[[  -3   30    9]
 [   3 -100  -32]
 [ -21  -45   44]
 [  -7   54   28]]
->
[[   3 -100  -32]
 [  -7   54   28]]

[[ 27 -32   0 -67 -69  70 -66 -32]
 [ 27 -51  -6 -67 -77  70 -54 -23]
 [ 27 -14  14 -67 -62  68 -81 -36]
 [ 27 -34 -10 -67 -69  70 -54 -17]
 [ 27  12   8 -47 -44  72 -77  -2]
 [ 27 -49 -11 -67 -75  70 -49 -17]
 [ 28  21  13 -41 -37  70 -83   0]]
->
[[ 27 -51  -6 -67 -77  70 -54 -23]
 [ 27 -34 -10 -67 -69  70 -54 -17]
 [ 27 -49 -11 -67 -75  70 -49 -17]]

[[ 42  57 -22  56 -51]
 [ 62  18 -41  14 -29]
 [-31 -78  38 -48  81]
 [-59  78 -76  79 -56]
 [ 70  -2 -50  45  62]
 [-18  54  69  55 -71]
 [ 72  13 -74 -56  73]
 [-51  36  71  40 -78]
 [-70 -41   9 -62  -8]
 [ 36   7  55  42 -48]
 [  5  57  67  64 -79]
 [ 12  71 -73  60 -73]]
->
[[ 62  18 -41  14 -29]
 [-59  78 -76  79 -56]
 [-18  54  69  55 -71]
 [-51  36  71  40 -78]
 [ 36   7  55  42 -48]
 [ 12  71 -73  60 -73]]

[[ -16   20]
 [   3   20]
 [-104  106]
 [  86   -8]
 [ -10   85]
 [  42  -38]
 [  64  -17]
 [  43  -21]]
->
[[  3  20]
 [ 86  -8]
 [ 42 -38]
 [ 43 -21]]

[[-14  10  81  -1  41 -58  19]
 [-12   4 -36   8  30 -97   0]
 [ 33  -8 -15   4  35 -92  -5]
 [-48 -35  38 -16 -35   6  24]
 [-11 -17   7   6   8  94   7]
 [-23 -33 -16  34  14 -51  15]
 [-39 -11  26 -32 -19   1  -6]]
->
[[-12   4 -36   8  30 -97   0]
 [-48 -35  38 -16 -35   6  24]
 [-23 -33 -16  34  14 -51  15]]

[[ 13  22  36  30  -3  -5 -15 -20  25]
 [ 26  22  32  34  12 -76  40 -44  22]
 [ 23  17  39  12   0  -1 -43  14  67]
 [ 22  45  34  72 -31 -48 -47  -1  -1]
 [ 21   9  38  58  -3 -10  24  -5  -3]
 [ 15  71  17  33 -37 -87 -64 -20   5]
 [ 10  22  12  12   6 -10 -59  25  25]]
->
[[ 26  22  32  34  12 -76  40 -44  22]
 [ 22  45  34  72 -31 -48 -47  -1  -1]
 [ 15  71  17  33 -37 -87 -64 -20   5]]

[[ -6  -5   6  -6  10]
 [ 18   3  -8  18 -18]
 [ 65  23   1  65 -44]
 [  7   1   0   7   0]
 [ 18  -1  -4  18 -21]
 [ 24  -1  -7  24 -27]
 [  4  11 -15   4  -7]
 [-98 -15  37 -98  86]]
->
[[ 18   3  -8  18 -18]
 [  7   1   0   7   0]
 [ 24  -1  -7  24 -27]
 [-98 -15  37 -98  86]]
---
[[ -10  -36   94  -73  -46  -81  -71  -60  -67   -8   12   90  -11   -8]
 [ -88  -65  -62   92   59  -15   77  -13   61   15  -40   -5   45 -104]
 [  34  -58  -72   90   57  -91  -76   58  -98   94  -70  -83  -76   79]
 [ -34  -88   81   85   82  -93  -98  -76 -103   61  102  101   40  -37]
 [  33  -74  -43   57   24  -93  -74   18  -67   75  -91  -81  -91   90]
 [ -80   28   98  -84   19   83   99  -80   97   -8   96   61   98  -59]]
->
[[ -80   28   98  -84   19   83   99  -80   97   -8   96   61   98  -59]
 [ -10  -36   94  -73  -46  -81  -71  -60  -67   -8   12   90  -11   -8]
 [ -88  -65  -62   92   59  -15   77  -13   61   15  -40   -5   45 -104]
 [  34  -58  -72   90   57  -91  -76   58  -98   94  -70  -83  -76   79]
 [ -34  -88   81   85   82  -93  -98  -76 -103   61  102  101   40  -37]
 [  33  -74  -43   57   24  -93  -74   18  -67   75  -91  -81  -91   90]]

[[ 54 -59  43  56  21  -2]
 [ 68  50 -60  -7 -29  39]
 [ 68  50 -54  45 -43  27]
 [-69  33  48 -11 -37  61]
 [-77 -24  40 -46 -29  52]
 [-39  -6 -49 -31  40 -21]
 [-69 -24  39 -50 -48  55]
 [-43 -65 -18   0  40 -24]
 [ 57 -64 -15  43  11  -9]
 [ 33 -60  64  52  38  12]
 [ 34  10  47  63 -23  19]
 [-57 -17  20 -16  49  31]]
->
[[-57 -17  20 -16  49  31]
 [ 54 -59  43  56  21  -2]
 [ 68  50 -60  -7 -29  39]
 [ 68  50 -54  45 -43  27]
 [-69  33  48 -11 -37  61]
 [-77 -24  40 -46 -29  52]
 [-39  -6 -49 -31  40 -21]
 [-69 -24  39 -50 -48  55]
 [-43 -65 -18   0  40 -24]
 [ 57 -64 -15  43  11  -9]
 [ 33 -60  64  52  38  12]
 [ 34  10  47  63 -23  19]]

[[-28 -24 -34 -91]
 [-10 -65  68 -56]
 [-20 -52  64 -53]
 [ 10 -46  67  -5]
 [ 34 -39 -69 -63]
 [ 65 -49 -45 -20]
 [ 70 -60  -4   0]
 [ 65 -54 -49 -27]
 [  4 -11 -66 -57]
 [-18  40 -61 -12]]
->
[[-18  40 -61 -12]
 [-28 -24 -34 -91]
 [-10 -65  68 -56]
 [-20 -52  64 -53]
 [ 10 -46  67  -5]
 [ 34 -39 -69 -63]
 [ 65 -49 -45 -20]
 [ 70 -60  -4   0]
 [ 65 -54 -49 -27]
 [  4 -11 -66 -57]]

[[-14 -52 -18  52  -2 -44  50 -28 -45 -23 -53  59 -38 -24 -24]
 [-38  39 -10 -43 -46  46  25 -68 -22 -33  75 -13  80 -52 -28]
 [  4 -63  62 -61 -27  60 -21   0  75  35 -47 -43 -40 -17 -19]
 [ 46 -50  23  12  32 -29  58 -11 -30 -14 -63 -33 -54  39  42]
 [-61  48 -67  28  61 -22  72 -23   1 -54  53 -42  48 -35 -63]
 [ 21 -39  19 -54 -44   0  48  24 -73  68 -25  12  -9  29  38]]
->
[[ 21 -39  19 -54 -44   0  48  24 -73  68 -25  12  -9  29  38]
 [-14 -52 -18  52  -2 -44  50 -28 -45 -23 -53  59 -38 -24 -24]
 [-38  39 -10 -43 -46  46  25 -68 -22 -33  75 -13  80 -52 -28]
 [  4 -63  62 -61 -27  60 -21   0  75  35 -47 -43 -40 -17 -19]
 [ 46 -50  23  12  32 -29  58 -11 -30 -14 -63 -33 -54  39  42]
 [-61  48 -67  28  61 -22  72 -23   1 -54  53 -42  48 -35 -63]]

[[ 12  46  51]
 [-18  73 -64]
 [-35  96 -61]
 [-10 -87  72]
 [  6 -78  63]
 [ 76  59 -67]]
->
[[ 76  59 -67]
 [ 12  46  51]
 [-18  73 -64]
 [-35  96 -61]
 [-10 -87  72]
 [  6 -78  63]]

[[-32  -3 -71 -32  20 -98 -19  44]
 [ 12   3  20   3 -45  54  33 -23]
 [ 27  10  21 -14 -44   4  28 -20]
 [-15   3   0   8  36 -20  -9  13]
 [ 24  13  41   8   1  42  15 -31]
 [ -9   8   8  10  50 -24 -13  11]
 [  3  16  22  12  74 -25 -16   6]]
->
[[  3  16  22  12  74 -25 -16   6]
 [-32  -3 -71 -32  20 -98 -19  44]
 [ 12   3  20   3 -45  54  33 -23]
 [ 27  10  21 -14 -44   4  28 -20]
 [-15   3   0   8  36 -20  -9  13]
 [ 24  13  41   8   1  42  15 -31]
 [ -9   8   8  10  50 -24 -13  11]]

[[  28  -84]
 [  -7 -102]
 [ -14   35]]
->
[[ -14   35]
 [  28  -84]
 [  -7 -102]]

[[ -49   40  -27    5  -14   73   80  -44]
 [ -13  -13   14   15  -17   18   36  -24]
 [  68  -16   10    0  -25  -32  -17   55]
 [ -26  -17   17    9    8   -1   -1  -29]
 [  30   12  -12   -5  -14    2    6   29]
 [-105   34  -22    1   28   66   47  -87]]
->
[[-105   34  -22    1   28   66   47  -87]
 [ -49   40  -27    5  -14   73   80  -44]
 [ -13  -13   14   15  -17   18   36  -24]
 [  68  -16   10    0  -25  -32  -17   55]
 [ -26  -17   17    9    8   -1   -1  -29]
 [  30   12  -12   -5  -14    2    6   29]]
---
[[-72  82  -1 -30]
 [-72  28 -36 -35]
 [-94  78 -15 -34]]
->
[[-72  82]
 [-72  28]]

[[ 68   6  43]
 [ 14   6  38]
 [ 30 -20  89]
 [ 71 -29  54]]
->
[[68  6]
 [14  6]]

[[ -5 -34  37 -14 -66]
 [-18  30  18 -13   1]
 [-11  47  -3  -9  -5]
 [-17  40   7  -9 -49]
 [ 77 -17   2  53   5]]
->
[[ -5 -34]
 [-18  30]]

[[ 60  15   4 -25]
 [ -3 -12  90 -38]]
->
[[ 60  15]
 [ -3 -12]]

[[  4 -65  17  11]
 [ 79 -26 -45  37]
 [ -4  12 -52 -28]]
->
[[  4 -65]
 [ 79 -26]]

[[ -11  -95   37    8  -89]
 [  21  -42  -61   35   -3]
 [  17   24 -103   12   47]]
->
[[-11 -95]
 [ 21 -42]]
